In the rows, zero is written as 100.
A single turn carries every row of the set below to another of its rows. Some are shown first; where does it send the rows asked next?
zat: [93 107 131 109 108 75 70 85 141 89 92 99]
Pom: [76 111 111 130 71 78 75 69 111 64 108 100]
Vomav: [78 122 119 128 78 71 47 73 114 71 80 113]
pib: [78 101 105 96 80 76 93 86 125 109 83 90]
rek: [76 115 87 132 97 58 75 94 111 107 76 109]
lakeg: [70 111 117 127 68 67 45 72 133 116 107 98]
Kis: [80 125 109 141 79 61 69 63 146 103 103 92]
Vato: [84 102 91 122 109 93 71 87 120 103 104 113]
voniv: [63 121 106 118 78 58 50 69 112 96 74 118]
Tifot: [68 141 108 126 92 84 60 96 113 78 110 88]
bifi: [80 125 109 99 66 80 58 65 122 116 97 89]
pobep: [63 125 114 126 75 107 64 77 129 119 108 106]
talo: [47 128 103 126 88 56 88 94 118 96 90 114]
roku: [71 131 104 116 73 71 59 70 125 63 99 102]
givo: [52 136 122 107 88 74 54 80 113 98 100 123]
fer: [49 110 100 132 105 95 68 89 131 98 89 109]
nubu: [60 109 128 103 76 76 70 102 119 115 82 107]
pego: [78 94 103 129 88 90 77 74 118 93 119 120]
nek: [87 108 95 139 99 69 75 98 124 104 100 124]
lezug: [92 115 127 125 103 68 92 72 111 96 81 91]
bupa: [69 125 103 131 72 77 79 112 137 109 101 91]
babam: [84 129 123 127 107 93 86 66 117 99 81 115]
dus: [80 139 107 146 80 65 79 66 112 113 99 97]
Pum: [80 112 112 128 85 51 60 91 108 99 79 124]
lafop: [79 120 121 135 92 76 71 45 119 112 87 103]
Nodo: [85 145 99 114 75 69 84 72 119 108 82 90]
roko: [80 103 125 111 79 52 67 79 141 104 111 96]
sukup: [81 126 105 102 92 89 81 73 132 111 69 110]
Zimo: [86 116 97 107 78 89 68 86 144 98 93 76]
seb: [52 100 112 120 89 83 71 88 97 99 109 90]
lar: [69 139 124 119 87 97 75 94 129 87 70 103]
lud: [77 106 120 119 83 70 64 99 150 83 97 89]
kupap: [76 105 104 106 81 81 79 76 109 80 123 100]
pav: [77 100 134 103 95 72 93 87 119 88 88 103]
rete: [63 134 122 122 66 84 94 79 102 100 96 93]

rek moves to voniv
lafop moves to Kis
bifi moves to Zimo
Now find these:
givo moves to Tifot
pego moves to nek
pav moves to babam
nubu moves to lar

